In the data rows, 50 means zero.
A hidden rule labels the rows of this table. It goes by one to three of the table's principal directions, not those with the most spread.
np.array([48, 46, 44, 25, 49, 46, 63, 63, 40, 39, 43, 62, 42, 54, 50, 36,
          64, 87, 47, 36, 63, 40, 49, 61, 25, 56, 37, 47, 52]) V
np.array([48, 55, 46, 41, 48, 45, 52, 51, 46, 53, 55, 58, 42, 64, 51, 52,
          50, 47, 54, 52, 61, 49, 49, 56, 47, 46, 56, 51, 55]) V
np.array([48, 46, 48, 44, 53, 68, 46, 47, 77, 30, 55, 47, 55, 43, 28, 43,
          52, 60, 40, 31, 35, 58, 45, 50, 57, 46, 47, 46, 52]) V
np.array([49, 43, 44, 38, 47, 66, 46, 48, 71, 32, 58, 47, 57, 36, 30, 46,
          53, 67, 42, 31, 36, 54, 40, 46, 47, 44, 51, 49, 49]) A
np.array([45, 53, 53, 54, 50, 49, 55, 55, 49, 58, 46, 52, 41, 60, 45, 52,
          50, 47, 50, 58, 68, 56, 53, 50, 49, 44, 52, 44, 54]) A
np.array([68, 48, 59, 35, 40, 86, 43, 48, 51, 20, 63, 32, 68, 22, 42, 47,
          67, 49, 48, 21, 37, 41, 32, 49, 39, 36, 64, 53, 17]) H
np.array([62, 58, 52, 56, 63, 57, 46, 50, 43, 53, 65, 60, 55, 42, 67, 47,
          54, 52, 52, 39, 26, 49, 48, 46, 43, 70, 46, 56, 44]) A
np.array([60, 58, 49, 56, 43, 65, 35, 41, 51, 45, 67, 45, 62, 41, 51, 63,
          49, 29, 54, 53, 39, 41, 43, 47, 55, 41, 73, 51, 37]) V
np.array([41, 39, 43, 40, 52, 38, 60, 54, 55, 48, 38, 52, 47, 50, 42, 42,
          48, 78, 45, 48, 49, 52, 51, 47, 47, 55, 33, 49, 62]) V
np.array([43, 45, 50, 72, 55, 36, 45, 59, 49, 64, 39, 57, 47, 47, 69, 49,
          42, 41, 48, 58, 44, 47, 65, 50, 62, 74, 39, 57, 63]) A
np.array([72, 61, 65, 59, 53, 73, 50, 56, 22, 51, 61, 40, 62, 41, 68, 53,
          56, 22, 61, 49, 38, 27, 45, 40, 58, 50, 60, 48, 14]) H
np.array([51, 47, 56, 34, 46, 52, 58, 50, 46, 41, 45, 42, 49, 49, 42, 46,
          62, 65, 49, 43, 64, 54, 44, 55, 35, 40, 49, 48, 42]) H
np.array([27, 34, 43, 35, 40, 42, 61, 48, 79, 31, 27, 41, 35, 69, 10, 37,
          46, 64, 35, 43, 80, 76, 50, 59, 58, 20, 39, 41, 73]) H
np.array([53, 56, 45, 47, 70, 54, 64, 58, 50, 64, 61, 68, 42, 61, 49, 40,
          44, 62, 52, 40, 33, 54, 50, 36, 51, 65, 32, 46, 57]) H
np.array([47, 45, 45, 37, 48, 68, 50, 58, 68, 26, 50, 53, 49, 49, 33, 36,
          57, 60, 41, 24, 47, 49, 48, 59, 51, 47, 44, 45, 51]) V
np.array([35, 46, 32, 30, 44, 39, 50, 40, 73, 33, 46, 60, 40, 63, 26, 43,
          50, 81, 39, 44, 64, 68, 47, 66, 36, 36, 47, 44, 74]) V
np.array([60, 64, 57, 66, 72, 18, 48, 39, 23, 89, 58, 61, 51, 55, 94, 62,
          43, 41, 65, 75, 30, 48, 62, 48, 48, 87, 43, 65, 54]) H
np.array([58, 53, 52, 42, 50, 70, 49, 41, 60, 43, 62, 43, 58, 37, 35, 53,
          56, 60, 49, 41, 43, 59, 39, 46, 36, 39, 56, 45, 38]) H
np.array([42, 47, 47, 38, 55, 51, 67, 58, 53, 41, 42, 58, 40, 66, 33, 35,
          55, 74, 45, 41, 60, 56, 51, 49, 46, 42, 34, 37, 56]) V
np.array([55, 50, 53, 61, 49, 46, 43, 49, 40, 53, 45, 47, 55, 39, 68, 52,
          51, 43, 51, 56, 48, 43, 55, 57, 46, 60, 51, 55, 44]) V
np.array([64, 57, 55, 51, 39, 71, 34, 39, 47, 36, 59, 36, 66, 26, 51, 62,
          60, 43, 51, 51, 50, 40, 40, 60, 34, 39, 73, 47, 25]) H
np.array([38, 52, 39, 58, 60, 20, 49, 45, 54, 69, 41, 64, 39, 68, 57, 51,
          33, 50, 49, 70, 52, 55, 62, 57, 61, 66, 40, 51, 78]) H
np.array([41, 48, 40, 51, 44, 34, 47, 46, 52, 49, 39, 58, 42, 57, 51, 48,
          47, 59, 46, 58, 65, 56, 57, 65, 40, 50, 47, 48, 66]) A
np.array([61, 53, 67, 67, 46, 82, 44, 56, 45, 37, 51, 33, 65, 35, 48, 53,
          61, 25, 51, 47, 44, 36, 50, 44, 64, 40, 62, 41, 19]) V
np.array([55, 60, 48, 56, 57, 51, 43, 46, 51, 66, 65, 57, 49, 49, 58, 59,
          43, 39, 55, 55, 41, 51, 48, 48, 49, 61, 57, 55, 53]) V
np.array([51, 52, 51, 49, 50, 58, 50, 46, 54, 43, 53, 47, 49, 47, 40, 48,
          52, 56, 46, 47, 54, 60, 41, 48, 44, 40, 55, 47, 47]) H
np.array([45, 42, 45, 49, 37, 25, 51, 37, 44, 63, 37, 38, 52, 48, 51, 63,
          40, 49, 55, 75, 64, 54, 53, 50, 45, 38, 52, 53, 56]) A
np.array([47, 38, 57, 60, 32, 53, 41, 53, 48, 37, 31, 31, 57, 32, 50, 52,
          56, 40, 45, 55, 66, 44, 52, 58, 51, 40, 58, 52, 40]) V
np.array([63, 49, 68, 66, 31, 80, 38, 53, 36, 35, 39, 17, 70, 19, 50, 61,
          61, 22, 51, 60, 62, 26, 46, 52, 55, 30, 73, 41, 9]) H
np.array([49, 41, 43, 34, 41, 56, 48, 47, 57, 26, 46, 45, 60, 34, 38, 46,
          60, 79, 43, 39, 46, 42, 44, 56, 36, 44, 49, 46, 44]) A
np.array([43, 47, 42, 58, 50, 48, 48, 64, 51, 51, 49, 64, 47, 53, 56, 47,
          46, 50, 48, 48, 44, 38, 56, 45, 59, 63, 47, 51, 61]) A
np.array([47, 52, 50, 49, 57, 47, 64, 68, 36, 58, 38, 60, 41, 65, 55, 41,
          50, 54, 53, 54, 60, 35, 61, 51, 56, 59, 34, 39, 52]) A
np.array([51, 45, 45, 14, 51, 68, 74, 62, 53, 27, 54, 52, 43, 67, 23, 29,
          56, 70, 48, 18, 51, 47, 37, 42, 52, 29, 37, 40, 44]) H
np.array([37, 42, 55, 61, 36, 46, 41, 41, 69, 40, 33, 35, 47, 47, 34, 54,
          53, 45, 39, 59, 75, 73, 54, 62, 50, 31, 59, 48, 58]) V
np.array([50, 49, 54, 34, 51, 48, 55, 41, 53, 42, 44, 47, 46, 48, 41, 45,
          64, 78, 44, 43, 67, 68, 47, 65, 20, 45, 45, 47, 50]) H
np.array([57, 50, 56, 64, 58, 55, 46, 50, 48, 55, 58, 48, 60, 39, 62, 51,
          46, 38, 53, 46, 22, 47, 51, 35, 64, 64, 47, 58, 43]) A
np.array([48, 49, 47, 58, 48, 87, 43, 54, 77, 26, 56, 43, 59, 40, 19, 46,
          48, 43, 39, 36, 35, 47, 42, 38, 73, 34, 58, 35, 42]) H
np.array([53, 61, 55, 71, 57, 58, 46, 50, 47, 61, 50, 50, 51, 53, 52, 56,
          44, 30, 52, 66, 50, 48, 56, 47, 62, 51, 55, 39, 45]) V
np.array([41, 35, 53, 37, 34, 64, 54, 53, 67, 14, 29, 36, 51, 48, 22, 35,
          67, 65, 36, 31, 72, 58, 53, 67, 45, 24, 43, 38, 44]) H
np.array([49, 55, 23, 21, 65, 45, 62, 46, 62, 45, 69, 78, 46, 73, 39, 36,
          38, 74, 51, 30, 17, 45, 46, 45, 57, 58, 31, 46, 68]) V
np.array([40, 37, 54, 46, 40, 40, 50, 47, 60, 42, 33, 38, 47, 42, 39, 49,
          58, 68, 41, 50, 71, 67, 51, 59, 35, 41, 48, 53, 57]) V
np.array([40, 36, 49, 57, 39, 29, 46, 49, 49, 48, 30, 42, 52, 42, 56, 52,
          49, 55, 46, 61, 59, 49, 57, 56, 51, 52, 47, 57, 58]) V
np.array([48, 39, 60, 44, 33, 45, 51, 43, 46, 44, 35, 24, 55, 38, 42, 58,
          56, 50, 50, 60, 73, 53, 45, 53, 42, 29, 59, 53, 39]) H
np.array([59, 61, 54, 48, 49, 58, 47, 40, 45, 50, 59, 48, 50, 52, 51, 54,
          56, 42, 53, 50, 59, 58, 47, 60, 35, 40, 60, 46, 39]) A
np.array([58, 66, 56, 75, 71, 49, 40, 53, 36, 69, 58, 65, 54, 45, 79, 55,
          50, 45, 54, 64, 29, 36, 59, 49, 54, 86, 50, 51, 48]) H
np.array([54, 51, 52, 37, 50, 68, 50, 49, 60, 35, 53, 46, 50, 41, 35, 44,
          60, 65, 43, 34, 55, 55, 41, 59, 35, 44, 51, 45, 43]) V
np.array([32, 33, 49, 48, 39, 41, 60, 69, 50, 38, 21, 53, 37, 54, 44, 35,
          60, 73, 39, 45, 80, 51, 59, 61, 41, 48, 35, 45, 62]) A
np.array([44, 41, 42, 38, 41, 52, 50, 47, 64, 30, 49, 49, 48, 49, 34, 43,
          53, 64, 42, 35, 53, 61, 42, 52, 45, 36, 51, 52, 56]) V
np.array([44, 40, 46, 43, 32, 49, 50, 56, 52, 41, 47, 44, 46, 52, 43, 51,
          49, 42, 49, 46, 66, 50, 43, 48, 52, 32, 61, 57, 53]) V
np.array([48, 49, 44, 42, 42, 38, 53, 47, 44, 57, 49, 52, 46, 55, 52, 56,
          48, 54, 54, 58, 63, 51, 49, 52, 39, 43, 53, 52, 55]) H
np.array([46, 40, 36, 23, 51, 49, 58, 52, 63, 33, 58, 61, 47, 51, 38, 36,
          53, 83, 44, 22, 36, 55, 39, 47, 39, 52, 38, 56, 62]) V
np.array([41, 47, 37, 37, 43, 40, 47, 36, 70, 41, 52, 51, 45, 58, 32, 51,
          43, 59, 44, 48, 56, 67, 44, 57, 47, 35, 54, 51, 67]) H
np.array([81, 80, 70, 71, 66, 68, 40, 37, 20, 79, 82, 46, 67, 34, 79, 75,
          53, 22, 69, 71, 25, 39, 42, 33, 44, 62, 75, 51, 15]) H
np.array([45, 49, 50, 50, 42, 35, 41, 36, 57, 55, 43, 39, 53, 52, 47, 63,
          44, 38, 52, 68, 61, 52, 56, 62, 56, 43, 59, 52, 56]) V
np.array([44, 50, 54, 74, 47, 32, 46, 61, 31, 68, 33, 51, 49, 50, 72, 59,
          45, 35, 55, 79, 62, 31, 65, 51, 61, 65, 52, 50, 53]) H
np.array([49, 41, 44, 43, 39, 46, 41, 48, 55, 38, 47, 45, 54, 34, 52, 50,
          52, 60, 45, 44, 51, 47, 43, 58, 39, 52, 56, 61, 53]) H
np.array([40, 52, 31, 49, 65, 29, 52, 48, 64, 64, 60, 73, 37, 73, 52, 45,
          28, 49, 50, 49, 31, 58, 53, 44, 69, 67, 39, 58, 83]) H
np.array([47, 36, 45, 37, 28, 73, 47, 59, 60, 9, 40, 41, 55, 35, 29, 38,
          65, 67, 37, 27, 63, 43, 40, 60, 39, 28, 56, 43, 39]) V
np.array([45, 43, 36, 30, 37, 45, 47, 44, 62, 34, 61, 54, 50, 54, 39, 50,
          50, 61, 48, 37, 48, 54, 39, 50, 44, 36, 59, 58, 59]) V
np.array([50, 46, 45, 4, 50, 42, 60, 32, 69, 46, 67, 45, 48, 64, 27, 51,
          51, 66, 54, 30, 47, 70, 38, 53, 41, 34, 48, 60, 59]) V
np.array([49, 45, 58, 65, 46, 49, 46, 58, 43, 59, 38, 39, 55, 40, 59, 57,
          48, 35, 52, 63, 54, 36, 58, 48, 62, 57, 51, 51, 44]) V
np.array([58, 61, 56, 72, 51, 54, 42, 57, 30, 65, 55, 53, 53, 48, 73, 60,
          47, 22, 59, 67, 49, 30, 55, 46, 60, 61, 63, 51, 39]) H
np.array([44, 44, 54, 56, 49, 49, 48, 57, 55, 46, 39, 49, 47, 45, 51, 45,
          56, 56, 44, 47, 58, 54, 55, 57, 47, 57, 45, 52, 54]) V
np.array([64, 71, 48, 61, 61, 61, 32, 29, 60, 72, 90, 56, 57, 48, 57, 72,
          36, 19, 60, 57, 21, 60, 41, 38, 57, 55, 73, 58, 49]) A
np.array([55, 59, 42, 43, 48, 55, 46, 40, 52, 47, 66, 55, 53, 60, 46, 55,
          46, 39, 55, 49, 42, 47, 45, 50, 54, 40, 61, 48, 48]) V
np.array([42, 41, 38, 39, 55, 47, 63, 59, 58, 45, 52, 61, 45, 62, 39, 37,
          42, 65, 47, 36, 35, 49, 47, 33, 64, 50, 34, 50, 63]) A
np.array([50, 46, 54, 48, 40, 55, 49, 51, 47, 42, 47, 42, 52, 44, 48, 52,
          58, 50, 49, 48, 60, 50, 47, 53, 43, 39, 57, 50, 42]) V
np.array([59, 59, 49, 54, 51, 79, 36, 44, 65, 33, 65, 50, 58, 35, 40, 50,
          55, 48, 43, 37, 38, 52, 41, 56, 44, 48, 63, 44, 39]) H
np.array([47, 56, 50, 61, 67, 45, 58, 60, 43, 59, 42, 66, 41, 63, 58, 38,
          49, 57, 49, 53, 48, 48, 63, 52, 54, 68, 31, 40, 57]) V
np.array([61, 68, 67, 85, 50, 51, 35, 43, 29, 74, 49, 42, 58, 47, 78, 71,
          50, 4, 62, 82, 59, 42, 66, 59, 56, 56, 67, 46, 32]) H
np.array([56, 48, 40, 23, 41, 49, 48, 31, 56, 27, 59, 46, 53, 51, 41, 45,
          54, 61, 47, 32, 48, 62, 35, 62, 34, 31, 56, 57, 48]) V
np.array([51, 47, 44, 46, 51, 59, 44, 47, 62, 28, 50, 55, 53, 40, 45, 38,
          57, 68, 39, 31, 41, 56, 46, 61, 38, 54, 45, 49, 51]) V
np.array([44, 40, 58, 50, 29, 64, 57, 73, 39, 31, 28, 37, 46, 53, 41, 43,
          61, 36, 48, 47, 85, 32, 53, 55, 59, 27, 55, 40, 35]) V
np.array([46, 52, 47, 48, 58, 40, 56, 59, 42, 56, 43, 62, 42, 57, 58, 43,
          51, 65, 49, 53, 55, 44, 55, 55, 44, 65, 39, 48, 58]) H
np.array([41, 47, 42, 50, 54, 41, 52, 51, 59, 49, 45, 60, 46, 59, 45, 45,
          47, 62, 46, 50, 47, 54, 57, 52, 54, 56, 39, 46, 65]) H
np.array([37, 39, 51, 51, 52, 44, 69, 79, 40, 51, 28, 54, 38, 65, 47, 35,
          48, 56, 48, 50, 63, 34, 60, 40, 70, 54, 31, 42, 57]) H
Which label does each new row get?
np.array([44, 60, 46, 56, 70, 35, 62, 53, 49, 79, 51, 67, 37, 78, 54, 49,
          35, 43, 57, 64, 46, 54, 65, 44, 67, 65, 32, 42, 69]) -> A
np.array([64, 61, 67, 69, 54, 60, 48, 51, 30, 71, 50, 38, 58, 43, 66, 63,
          50, 18, 62, 69, 51, 36, 59, 47, 58, 55, 55, 45, 27]) -> A
np.array([64, 67, 54, 79, 71, 48, 40, 46, 38, 87, 72, 58, 61, 46, 80, 67,
          31, 16, 65, 71, 8, 36, 57, 27, 76, 81, 53, 57, 46]) -> A
np.array([60, 53, 52, 56, 66, 65, 53, 57, 50, 60, 65, 60, 59, 42, 59, 47,
          50, 50, 55, 36, 14, 42, 54, 33, 57, 72, 36, 50, 43]) -> H
np.array([70, 65, 63, 65, 59, 59, 43, 48, 31, 73, 68, 48, 58, 40, 77, 63,
          48, 19, 64, 57, 33, 41, 51, 42, 52, 66, 59, 58, 31]) -> A
np.array([63, 62, 59, 65, 60, 60, 44, 52, 33, 58, 55, 51, 60, 41, 69, 55,
          53, 38, 56, 58, 36, 31, 55, 50, 53, 67, 53, 46, 32]) -> H
np.array([36, 44, 33, 38, 35, 44, 41, 36, 81, 41, 57, 52, 45, 58, 26, 56,
          41, 52, 43, 47, 58, 71, 44, 56, 49, 29, 61, 53, 72]) -> H
np.array([41, 39, 43, 31, 42, 37, 58, 46, 60, 49, 42, 45, 43, 57, 34, 49,
          46, 63, 48, 49, 65, 61, 47, 53, 44, 36, 44, 52, 62]) -> A
np.array([56, 44, 53, 55, 43, 38, 40, 44, 39, 54, 54, 44, 58, 33, 72, 58,
          50, 44, 54, 52, 41, 49, 46, 47, 43, 59, 59, 71, 46]) -> V
np.array([44, 46, 41, 42, 50, 37, 53, 50, 53, 55, 49, 58, 44, 54, 50, 49,
          46, 63, 50, 51, 52, 53, 50, 51, 44, 54, 44, 54, 64]) -> A
np.array([47, 43, 49, 37, 46, 63, 57, 48, 66, 34, 47, 40, 50, 47, 23, 43,
          52, 64, 43, 37, 54, 62, 41, 45, 48, 30, 46, 43, 48]) -> V
np.array([52, 61, 55, 74, 49, 42, 35, 38, 44, 66, 52, 49, 54, 48, 65, 67,
          48, 31, 54, 76, 54, 54, 58, 56, 49, 54, 65, 50, 49]) -> A
np.array([37, 38, 50, 44, 32, 56, 52, 53, 62, 24, 31, 40, 48, 51, 25, 44,
          62, 65, 39, 46, 78, 58, 51, 60, 44, 24, 52, 39, 51]) -> A
np.array([65, 60, 65, 85, 46, 54, 33, 47, 27, 72, 56, 39, 58, 35, 83, 69,
          45, 0, 61, 71, 49, 43, 55, 47, 56, 57, 71, 60, 31]) -> A
np.array([49, 57, 39, 57, 61, 46, 45, 53, 52, 59, 55, 69, 48, 51, 60, 49,
          42, 57, 50, 54, 34, 41, 56, 52, 51, 72, 43, 47, 62]) -> A
np.array([56, 48, 47, 26, 34, 56, 39, 31, 62, 31, 55, 32, 61, 34, 35, 59,
          57, 58, 48, 45, 57, 51, 37, 67, 31, 31, 67, 53, 40]) -> V
np.array([42, 46, 46, 28, 67, 22, 71, 54, 48, 67, 46, 65, 39, 75, 53, 40,
          46, 73, 55, 46, 43, 52, 62, 49, 54, 70, 20, 54, 71]) -> V
np.array([46, 43, 59, 67, 52, 39, 58, 71, 28, 61, 26, 51, 45, 47, 71, 43,
          54, 52, 51, 60, 62, 36, 65, 50, 51, 69, 34, 49, 49]) -> V
np.array([61, 52, 57, 49, 49, 51, 52, 51, 38, 70, 63, 45, 54, 48, 64, 61,
          46, 25, 64, 50, 41, 46, 50, 38, 54, 53, 54, 61, 40]) -> H
np.array([53, 54, 49, 53, 55, 52, 46, 44, 54, 52, 55, 53, 51, 45, 52, 51,
          50, 54, 48, 49, 44, 58, 49, 53, 42, 56, 50, 51, 52]) -> V
np.array([45, 48, 47, 45, 59, 28, 62, 52, 42, 70, 47, 54, 43, 63, 55, 51,
          38, 55, 56, 62, 48, 48, 52, 38, 60, 58, 39, 54, 62]) -> H
np.array([55, 60, 43, 60, 54, 42, 39, 48, 40, 66, 59, 61, 53, 50, 71, 62,
          40, 36, 58, 67, 39, 31, 55, 52, 55, 68, 59, 53, 53]) -> V
np.array([56, 53, 62, 67, 56, 55, 42, 57, 38, 49, 43, 48, 56, 35, 70, 48,
          61, 47, 48, 51, 46, 38, 58, 59, 48, 71, 49, 52, 38]) -> H
np.array([34, 52, 43, 46, 58, 24, 53, 50, 59, 64, 45, 63, 38, 77, 49, 52,
          40, 50, 51, 63, 56, 51, 64, 59, 66, 61, 42, 50, 77]) -> V
np.array([44, 39, 49, 41, 36, 61, 54, 54, 58, 26, 39, 37, 52, 51, 27, 43,
          54, 50, 44, 41, 62, 47, 46, 50, 59, 24, 51, 41, 44]) -> V
np.array([47, 49, 47, 39, 65, 44, 61, 47, 60, 55, 54, 56, 47, 57, 40, 43,
          46, 70, 48, 43, 35, 61, 48, 40, 52, 57, 34, 50, 60]) -> H
np.array([60, 56, 51, 39, 48, 61, 48, 45, 45, 49, 64, 45, 58, 45, 49, 58,
          52, 46, 56, 48, 43, 40, 41, 47, 46, 44, 61, 50, 36]) -> V
np.array([34, 36, 28, 14, 52, 46, 74, 61, 69, 29, 42, 67, 37, 75, 18, 23,
          49, 94, 41, 22, 50, 54, 49, 50, 50, 41, 18, 38, 73]) -> H
np.array([56, 53, 49, 45, 55, 57, 57, 57, 42, 50, 58, 55, 51, 57, 54, 45,
          48, 43, 55, 42, 39, 39, 48, 41, 59, 52, 47, 49, 43]) -> V
np.array([42, 46, 44, 40, 60, 27, 63, 50, 48, 58, 38, 63, 38, 59, 53, 39,
          50, 84, 46, 51, 57, 62, 56, 57, 32, 64, 27, 50, 69]) -> V
np.array([53, 48, 49, 54, 46, 61, 42, 49, 55, 38, 55, 47, 60, 36, 48, 51,
          53, 52, 47, 44, 38, 45, 45, 46, 50, 49, 56, 51, 43]) -> V
np.array([38, 43, 38, 11, 55, 27, 66, 47, 65, 52, 58, 61, 40, 79, 34, 45,
          44, 70, 54, 36, 45, 57, 48, 47, 59, 47, 37, 58, 75]) -> V
np.array([51, 61, 49, 58, 53, 35, 42, 40, 47, 74, 59, 58, 39, 59, 65, 62,
          40, 33, 55, 66, 62, 64, 51, 58, 41, 57, 62, 59, 63]) -> H
